128 stands for zero in the data rows.
Here are some points:
[179 236 147 138 161 191  92 117 137 150 187 143 110 180 123  39 154 143
  24 164 185  86 156 174]
[143 161 158 105 153 145 127 101 128 157 161 129 106 128 131  59 142 159
  71 113 140 105 146 145]
[ 46  47   9 155 161 110 143 118  86 205  91 183 119  76 125  25  57 164
 149   0  69 127 255  51]
[198 210 180  84 135 181 110 124 155 102 175 109 100 189 115  77 153 140
  77 200 167  96 106 173]
[255 255 227  83 143 153  86  99 164 109 227 138  48 166 141  45 173 135
   0 153 177   0 142 211]
[ 99 137  82 158 140  97 122 114 107 157 136 143 106  94 134  83 128 146
 129  55 114 111 200 101]
[ 97  14 132 124  81  89 161 128 138  45  53  99 193 144 118 255 132 111
 230 172 100 225  39  98]
[ 57  94 112 131 132 128 113 119 118 174 107 130 168 100 140 123 144 129
 143  85 106 182 125 132]
[189 216 132 123 136 174  95 152 141 153 166 151  64 139 124  40 131 141
  19  89 175  56 180 152]
[ 74   0 119 152 107  98 160 140 146  60  60 101 169 133 114 212 108 112
 211 144  56 182  64 112]
[255 255 222  80 149 208  58  97 145 150 239 137  92 163 151   0 183 168
   0 159 189   5 159 253]
[ 39  36  92 144 121  85 175 136  64 110  43 111 132 103 134 185 109  79
 229 109 121 205 126  42]
[187 161 194 111 139 143 113 155 142 106 166 104 127 138 126 126 159 130
  70 154 135 114 108 169]
[229 177 242  95 112 170 127 138 190  75 169  78 113 136 127 140 196 157
  45 237 188 110  49 210]
[125 187  78 163 149 170 120 124  94 177 161 170  89 103 111  21 113 155
  65  71 179 105 220 141]
[147 158  71 135 162 117 118 120 108 209 161 125 108  90 133  60 119 182
 173  35 130 102 188  83]
[182 139 192  87 124 135 138  92 144  74 136 117 117 150 122 168 131  90
  98 162 127 103  93 158]
[ 88 136  31 188 158 165  90 164 126 202 172 172  83 114 141   0 111 166
  54  22  97  36 220  94]
[ 42  34 103 166 137  66 180 128 114 122  37 130 161 124 115 228  85  84
 216 134 100 191 108  56]
[100 130 101 154 140 111 135 106 112 161 109 157 118 106 130 100 122 157
 117 151 134 162 188 106]
[ 56  40  89 150 108 111 151 120 112 138  93 165 155  83 121 165  95 104
 174  96  98 172 164  74]
[159 205 124 148 169 166 122 149 104 227 162 155  59 116 107   1  77 199
  68  82 196  63 236 102]
[249 255 255  71 112 159 109 108 203  49 202  43  88 191 137 105 190 107
  15 239 222  83  27 255]
[ 94 103 154 122 109 130 133 119 139 115  75 110 146 131 114 185 146 149
 125 172 117 168  52 141]
[195 255 144 140 169 221  33 125 128 224 203 156   8 142 102   0 131 222
   0 102 215   3 246 160]
[154 169 121 116  97 131 104 126 124  92 144 124 104 128 138 121 146 149
  77 143 116  98 137 133]
[105 115 108 132 126 117 132 111 118 140 136 172 121  97 154 105 115 135
 128  77  93 102 156 118]
[178 146 180  83 127 135 145 114 148 111 137 111 122 134 129 125 133 106
 111 140 133 107  93 138]
[ 19  18  64 160 130 100 153 124  98 177  45 143 159  90 129 167 103 152
 208  72  81 211 139  72]
[174 147 203 138  84 124 117 118 175  41 134  56 102 131 119 178 148  88
 115 201 137 119  61 210]
[150 170 160  95 112 146 107 132 130 137 168 144 132 124 139  72 165 148
  94 139 127  78 135 159]
[ 63  80  68 168 110  84 142 157 126 116  76 146 167 104 118 237 113 128
 255 167 105 186 129  72]
[135  87 149 129 112 126 157 144 117  97 118 117 134 119 151 152 102 133
 144 128 104 135 127 137]
[ 31  43  59 175 114  86 184 127 111  92  57 142 166  77 109 227 104  94
 252  97 115 224 114  71]
[ 65  79  57 171 138  75 152 134 108 150  82 133 129  83 139 123  85 160
 166 111 129 150 181  55]
[ 53  49  53 170 105  71 140 133 131 134  71 102 172  91 122 214  97 105
 232  94  90 231 124  85]
[165 216 127 136 175 170 100 132 122 205 167 160  71 116 141   0 107 191
   6  61 143  56 201 141]
[119 152 101 133 159 112 116 122 119 208 136 138  33 127 154   9 125 201
  46  29 147 101 217  97]
[ 36  11  39 156 175  70 150 132 116 136  64 143 177 115 109 216  85  95
 255  80  81 198 146  36]
[152 147 151 116  80 129  96 141 146  76 134 132 163 133 147 185 176 102
 105 166 124 138  76 157]
[145 106 165 109 119 116 138 125 141 102 118 122 148 133 124 171 142 134
 160 144 115 130  88 149]
[198 200 139 138 123 113 100 142 153 132 180 124  92 124 149 109 169 150
 133 120 145  67 141 147]
[128 141  67 124 154 123 134 132 133 181 161 181 149 124 112  95  92 156
 115  73 138 123 214 109]
[ 80 106  71 164 173  91 158 131 112 156  91 124 130 143 129 130  82 139
 177  72  86 133 150  79]
[124 218 162 122 143 156  84 124 137 143 164 124 113 161 129 108 124 177
  87 155 158 105 129 148]
Then 16 other points, each followed by its number:
[157 129 148 118 138 102 140 126 117 110 140  68 148 155 115 164 125  99
 166 115 131 150  79 155] 0
[ 64  32  40  88 120 113 139 135  99 165  86 153 182  97 110 131  87 143
 206  52  73 169 146  74] 1
[  0   0   0 158 155  47 175 167  25 179  50 153 147  94 118  95  60 127
 255   0  83 203 255   0] 2
[239 255 238 100 157 220  62  83 149 139 215 115  48 151 169  24 186 145
   0 188 185   0  90 220] 3
[134 127 172 118 112 128 129 119 111  74 112 116 166 174 122 196 156  72
 167 211 150 166  85 158] 4
[161  70 200 114  84 128 171 136 136  32 126  92 171 176 122 255 162  38
 216 255 148 182  54 153] 5
[191 154 173 126  97 133 141 117 160  37 129 100 122 123  87 198 148  88
 126 210 147 117  80 163] 6
[ 37  22   0 180 172  84 158 128  87 239  64 170 144  66 104  56  22 156
 195   0  62 142 255   0] 7
[170 205  98 114 129 164  88 134  99 197 183 178  89 111 137   3 134 162
  46   7 157  86 248 146] 8
[122 144 111 133 171 151 136 124 138 194 148 144 115 114 106  55  97 184
  88 127 167  88 201 132] 9
[106 118 177 103 107 133 134 117 142 103  89 114 145 131 141 232 142  94
 151 170 104 169  19 150] 10
[174 140 213 116  82 129 113 151 155  75 152 103 131 153 135 184 181 102
 101 234 158 153  43 186] 11
[ 90 116  65 142 159 117 136 136  96 195 141 178 113 105 124  33  93 171
 106  47 134  58 232  82] 12
[ 88  54  53 164 127  91 153 142 108 148  92 150 115 109 126 144  96 115
 163  50  99 159 176  51] 13
[162 178  69 120 169 159 105 130  92 246 198 166  42  90 126   0  86 204
  22   0 141  22 255 109] 14
[ 85  83  73 170 109 122 113 160 119 138 120 153 108  99 124 109 130 142
  90  65 112 141 190 105] 15
Which two of these numbered points are nearest to each point below, ignoring the 2 directions in which the first points spread most? Their numbers follow each, nearest first.
[ 50  48  16 139 124 107 147 137  76 175  89 183 143  71 129 138  92  97
 183   0  90 169 230  60] > 8 13
[162 224 107 133 177 172 110 143 122 230 174 155  59 115  99   0  80 224
  33  48 189  70 244 110] > 9 7
[131 150 141 146 124 106 108 107 170 102 115 107 131 144 148 138 111 114
 141 198 125 130  56 139] > 3 11
[  0   0   0 174 114  65 169 126  53 175  43 192 203  40 147 180  63 100
 248   0  39 230 211  33] > 8 13
[191 225 220  89 100 180 114 119 157  62 161 125 132 207 114 151 191  94
 101 255 176 107  48 203] > 4 5
[225 255 210  83 127 174  95 112 140 126 204 136  82 135 161  44 160 167
   0 170 176  23 149 207] > 12 11
[203 189 244  93 116 149 102 215 189  90 156  99 105 164 133 157 181 130
  64 250 167  95  10 197] > 11 10
[ 47  80  43 169 160 116 160 112  91 152  95 149 181 147 120 168  93 119
 212  91  97 204 142  65] > 4 0
[132  64 171 100  74 136 141 112 154  68  95 100 200 119 146 255 154 127
 219 212  83 187  43 144] > 1 10
[201 225 118  99 175 186  82 117 124 230 224 156  50 105 149   0 106 203
   0  65 176   8 255 153] > 14 12
[163 146 220  90  89 143 127 119 161  49 139  93 162 143 139 210 186  91
 156 255 110 113   0 191] > 3 12
[246 255 252  50 145 179  89  89 155  98 233 104  82 177 168  51 211 137
   0 217 162   6  78 239] > 3 12
[ 58  43  18 161 112  98 148 166 156 171 113 187 152  85 113  90 139 155
 160  23  97 159 230  89] > 15 8
[177  49 251  96  55  87 178 139 166   0  63  64 205 167 114 255 172  26
 238 255 110 247   0 184] > 2 7
[ 74 123  70 172 131  91 112 132 107 146 138 132 128  79 164 109  98 136
 162  44 135 162 192  96] > 8 11
[ 26  44  35 192 159  89 179 148 105 165  43 142 166 119 110 204  77 146
 226  83  99 198 155  43] > 9 11
[160 195  89  91 171 165  81 115 105 222 219 173  64 107 142   0 101 234
  22   9 144  22 255 125] > 14 1
[241 255 200  80 141 187  60 107 133 149 201 126  54 145 156   0 175 191
   0 174 159   9 147 218] > 3 12
[ 50   0 128 123  84  77 216 140 131  62  33 113 226  99 144 255 118  52
 255 108  72 255   2  66] > 8 10
[160 183 194 104  96 149  95 117 121  85 130 111 117 171 115 140 174  96
 138 249 152 104  47 156] > 4 3
[200 208 247 104 150 162 138 122 167  66 136  90  84 192 121 153 161  89
  70 254 159  77  34 176] > 3 10
[187 236 125 100 158 193  66  97 121 209 239 170  54  96 135   0 102 184
   0  54 190  14 255 173] > 14 8
[186 106 230 112 121 123 145 144 158  79 147 111 149 152 135 204 184 116
 132 209 137 164  40 189] > 11 13
[102 114 132 153  84  86 141 101 130  74  93 135 149 115  99 216 139  45
 163 155 110 156  52 136] > 6 13
[138 100  93 142 123 133 105 165 141 172 178 155 115 110 131  42 141 170
  67  86 132 100 202 153] > 15 11
[ 72  67  46 163 129  96 161 149  95 140  95 142 101  92 119 154  96 124
 156  45  91 184 156  67] > 13 14
Now 16 new points, numbered from 0 again:
[ 85 161  63 159 133 156  95 116  85 203 138 174 115  82 128   0  97 174
  42   4 128  83 230 114] 0
[176 188 140 156 154 139  80 131 121 152 154 113 103 150 103  55 122 179
  70 116 150  84 153 160] 1
[169 161 163 106 112 152 103 109 137  98 136 124 120 145 134 143 143 116
 100 165 123  90  82 176] 2
[167  86 190  80  89 122 141 135 161  69 152 118 148 128 119 221 131  79
 164 198 132 176  55 178] 3
[102 134 104 121 157 134 108 119 116 193 136 137 113 137 117  57 112 177
  93  76 125 129 160 130] 4
[255 255 220  49 133 215  32 137 132 151 255 121  79 160 146   0 205 208
   0 165 225   8 184 255] 5
[120 118 137 106 118 101 105 107 126  99 146  76 154 153 145 140 135 122
 139 139 148 165  73 152] 6
[122  90 107 181 119 101 143 117 143  63  91 100 132 145  92 203 108  92
 166 159 122 146 115  98] 7
[104  91 172 136  94 122 151 123 148  62  94 111 156 165 139 241 145  93
 153 200 124 174  36 158] 8
[ 58   8 107 145 127  70 208 124 116 108  32 109 160 105 125 234  80  87
 207  93  75 200  92  56] 9
[195 170 187 111 133 150 117 102 139  40 128 100 134 178 136 157 172  89
 123 199 106  77  25 133] 10
[146 163 161 104 114 133  84 110 141  77 127  72 122 185 119 120 155 112
 114 172 144 136  67 175] 11
[140 216  87 142 198 159 135 130  96 230 177 158  43 109 157   0 100 189
  24  43 167  62 255 109] 12
[ 72 106  27 172 127 109 134 140 109 231 112 140 135  63 109  72  97 142
 159   0 123 179 228  68] 13
[110  49 160 135  82 131 175 138 154  41  77  96 175 175 106 253 144  42
 195 195 103 193  14 144] 14
[  0   0   4 188 127  46 178 132  77 135  54 133 181  68 119 193  71  99
 255  68  61 231 171  22] 15
The same question for these:
[188 127 171 141 105  93 153  88 184  32 134  90 148 174 120 224 120  97
 164 252 109 146  46 151] > 7 15
[102 180  83 143 173 150 100 132  78 194 180 155  79 112 137  12 125 158
  80  67 143 103 216  92] > 15 6
[119  78 132 156  98 104 156 119 142  72  87 106 131 135 118 221 102 126
 200 186 101 189  75  83] > 7 1
[191 251 174 129 181 179 119 108 140 154 158 126  60 163 140  29 137 152
  28 136 182  49 173 151] > 12 9
[  0   0  65 154  58  82 195 136 108  94   7 135 239 105 122 255 120  76
 255 123  52 255  46  63] > 0 8
[ 22  13  42 164 131  82 164 153  88 110  14 109 186 110 120 214 125 101
 255  69  42 223  77  23] > 10 11
[ 69 113  46 136 157 114 156 120  76 196 130 160 110  66 140  10  76 144
 159   0 135 118 255  74] > 15 3
[138 193  64 141 173 158  82  90  85 192 185 155  84 145 111   0  96 203
  71  41 155  68 255 118] > 11 15
[153  99 182  77  89 146 130 109 142 100 137 115 168 129 131 225 149  86
 181 205 125 186  47 177] > 3 2
[133 107 176 122 133 135 148 117 164 128 113 116 109 121 119 136  97 115
 104 103 136 139 132 124] > 9 12
[147 215 102 154 153 167  93 128 129 212 169 113  85 142  97  12 109 153
  35  46 193  99 202 158] > 13 11
[255 255 229  73 126 210  51 120 137 150 211 110  68 169 154   3 175 195
   0 171 186  49 114 247] > 4 2
[ 58   0  93 127  90  75 180 128 122  91  74 147 183 108 124 255  84  63
 255 102  87 207  92  89] > 3 2
[172 226 134 149 171 138  75 140 137 193 186 121  92 164 103   0 118 195
  32  86 141  52 189 155] > 1 4
[156 112 252 121  71 132 159 117 178   0  90  76 197 204 103 255 194  16
 219 255 145 204   0 193] > 14 8
[189 189 160 102 130 189 119 111 125 113 157 134  98 173 101 113 127  98
 106 153 165 122 103 154] > 14 2
[ 28  60  24 150 129  91 161 108 107 168  49 186 149  54 148 184  58 114
 226  36  56 165 180  44] > 2 8
[125 175  81 144 133 151  91 116 116 150 152 185 117 107 119  40  97 152
  36  48 124  54 203 127] > 0 2
[255 255 255  76 115 184  81 103 194  38 193 103  99 185 136 145 195  97
  28 255 163  52  17 255] > 2 8
[145 140 138  98 137 123 164 120 111 102 146  97 111 139 163 142 170  86
 113 135 165 119 118 155] > 12 15
[202 169 201  89 142 141 143 126 135 102 158 138 117 145 123 125 128 119
  81 154 139  80 110 168] > 9 2
[155 149 151 123  98 131 107 141 124  96 133 142 137 126 133 180 159 128
 125 132 105 113  76 139] > 2 8
[138 137 115 151 144  91 133 136 137 130 134 104 133 154  88  95 104 120
 141 121 113 145 136 132] > 1 15
[162  93 255  93  85 126 179 131 183   0  88  56 167 150 119 255 181  38
 219 255 156 220   0 190] > 12 15
[139 177  77 112 145 179  84 121 116 193 166 163  72 132 129  19 130 153
  54  39 144  56 190 124] > 2 14
[171 233  99 122 191 163 103 130 103 207 214 160  90 154 122   0 124 193
  26  66 183  33 255 137] > 15 12
